In the data rows, 128 means zero.
Each row has a hidden score. How much does it go up from the first row of each pair to the second? 10 means little or no change, 20 a big rise and 0 a big fall. The score is a weighted sum of the row's numbers plus the product of two more (or one squared), each taken from its middle value.
[108  93 119 161 128 119 166 133 128 129]
[ 97  90 111 162 139 129 153 119 144 128] >> 11
[173 135 130 128 109 138 109  87 139 115]
[105  87 132 175 147 116 180 181  98  87] >> 9
[180 165 124 115 101 112  86  88 157 133]
[147 161 123  80  84 114 110 135 146 169] >> 10
[173 147 123 125 112 137 108  82 151 113]
[ 98 104 103 157 130 121 167 124 140 124] >> 10
[ 99 153 146  80 129 120  98 161  98 192]
[ 96 167 136  87 129 119 104 144 119 191] >> 11
[177 171 126 114 103 121  83  83 172 123]
[ 99  80 138 148 147 133 127 150 122 147] >> 8
[111  74 163 143 154 140 113 165 111 143]
[114  91 164 141 166 146 109 151  86 129] >> 10
[100 119 112 166 151 133 147  99 131 113]
[129 152 104 127 144 149 146 101 133  90] >> 13
[166 159 113 124 119 138 102  68 174 106]
[187 153 142 108  99 116  83 103 138 140] >> 7
[105 102  90 169 118 108 185 111 143 123]
[ 93  89 118 159 141 130 149 122 148 144] >> 11
[ 89 104 100 163 139 131 156 106 166 121]
[191 142 142 106 100 118  85 107 133 142] >> 4
[ 95  97 107 164 139 130 155 116 151 126]
[ 93 113  96 167 141 131 154 105 170 137] >> 13
[110  98 106 158 126 117 170 126 132 132]
[113  90 131 157 131 128 155 145 120 126] >> 10
[133 154 108 137 139 144 151 100 129  96]
[170 141 128 130 111 140 103  87 145 109] >> 10
[156 166 110 120 122 149  90  72 182  82]
[107  92 123 159 129 120 161 141 122 120] >> 1
[ 92 106  97 161 141 128 152 105 169 130]
[104 110 108 163 127 120 170 123 143 118] >> 10
[152 150 140  75  85 117 107 150 128 182]
[100 103 109 174 140 112 200 157 114  78] >> 12
[107  92 142 152 138 131 142 155 118 145]
[173 137 120 129 110 136 113  80 152 115] >> 9
[ 93 177 136  85 129 117 107 142 120 183]
[112  68 156 157 156 125 158 209  71  89] >> 11
[107 103 107 161 125 116 171 122 141 130]
[195 135 156 108 102 117  77 119 118 139] >> 8
[103 171 144  84 126 117 108 150 108 192]
[ 96 104 106 161 142 130 152 116 154 133] >> 10
[ 98 103 110 164 139 132 152 113 155 129]
[137 143 105 132 136 143 156 108 117  98] >> 15
[105 159 148  85 126 116 103 159  98 189]
[103  88 122 157 128 125 157 146 121 131] >> 9
[102 171 144  71 133 128  89 155 114 179]
[142 131 126 136 137 140 147 121  96 118] >> 14
[116  90 167 139 164 146 110 149  88 138]
[151 154 134  78  86 118 104 147 133 163] >> 8
[103  81 143 150 145 131 135 144 127 136]
[167 149 119 132 115 143 108  75 162  99] >> 14
[113  90 135 149 135 128 146 153 118 147]
[107 102 144 149 159 135 125 133  99 131] >> 8
[ 97 169 138  79 126 120 108 147 115 188]
[ 94 116  95 162 137 129 162 107 164 125] >> 10
[170 143 130 123 112 138 107  87 148 109]
[103 163 142  80 126 116 104 149 110 192] >> 8
[108  86 136 169 145 114 183 181  93  73]
[ 94 167 149  74 134 124  90 156 112 180] >> 13
[180 116 152 117 117 143  93 115 116 124]
[151 157 128  79  87 114 109 143 139 161] >> 10
[ 97  99  97 161 134 123 158 108 155 131]
[106 109 127 157 157 136 139 115 114 118] >> 11
[186 153 136 113  98 110  87 102 136 135]
[101 118 111 169 153 138 146  99 128 118] >> 13
[102  79 150 141 150 140 124 156 118 148]
[154 157 129  80  86 116 108 141 139 176] >> 8
[180 170 124 104 108 118  74  89 171 122]
[103  93 125 173 146 116 186 174 104  84] >> 12
[106  75 149 155 155 128 162 202  87  92]
[106 110 120 157 154 137 144 111 119 126] >> 7
[ 98 105 110 166 140 129 152 115 154 125]
[103 164 142  85 131 120 102 155 105 180] >> 11
[141 171 114  74  92 123 101 132 164 157]
[188 150 144 114  99 112  86 106 130 136] >> 9
[146 161 122  78  87 120 106 137 150 179]
[ 98 171 147  71 133 129  93 157 112 186] >> 13
[116  76 155 160 156 119 160 209  77  86]
[102 153 152  84 131 116  98 161  99 197] >> 4
[102  96 115 177 141 111 198 164 108  97]
[107 116 123 163 152 131 145 107 122 121] >> 7
[174 141 137 120 114 141 101  94 137 123]
[172 135 126 121 110 133 107  85 145 104] >> 16
[175 140 135 119 112 137 104  89 141 114]
[105  80 140 150 150 142 125 151 123 119] >> 9
[138 131 118 135 139 144 147 116 104 103]
[111 102 146 152 158 140 128 129  98 120] >> 7
[108 106 118 156 130 122 163 133 132 125]
[112 103 149 150 160 141 123 135  98 139] >> 13
[100 120 115 156 156 135 138 101 133 108]
[100  94 116 161 144 130 143 126 143 127] >> 8
[101  86 129 166 146 118 187 181  96  95]
[175 131 141 123 113 134 103 100 126 112] >> 9
[107 107 130 154 160 137 134 119 110 117]
[109 103  99 172 121 114 177 120 141 134] >> 8
[115  89 116 163 126 120 164 136 127 120]
[136 144 113 139 135 141 155 104 114  98] >> 13
[126 168  95 129 144 150 141  91 150  90]
[101  90 123 158 144 129 143 134 136 131] >> 3
[140 124 141 122 143 147 132 138  84 109]
[158 160 118 116 123 149  94  73 176 110] >> 10
[ 99 163 148  79 125 119 105 153 108 181]
[189 132 157 103 103 119  75 117 120 130] >> 9
[115  88 155 142 164 146 116 146  89 123]
[141 142 112 138 135 141 155 109 109  98] >> 13
[145 167 126  79  84 118 112 135 149 170]
[104 172 139  83 126 115 107 147 115 180] >> 12
[151 150 145  71  86 120 104 149 129 173]
[132 152 103 134 141 145 147  98 130 104] >> 18
[ 95  83 122 152 143 129 142 133 140 142]
[108 110 129 154 155 134 138 119 114 130] >> 12
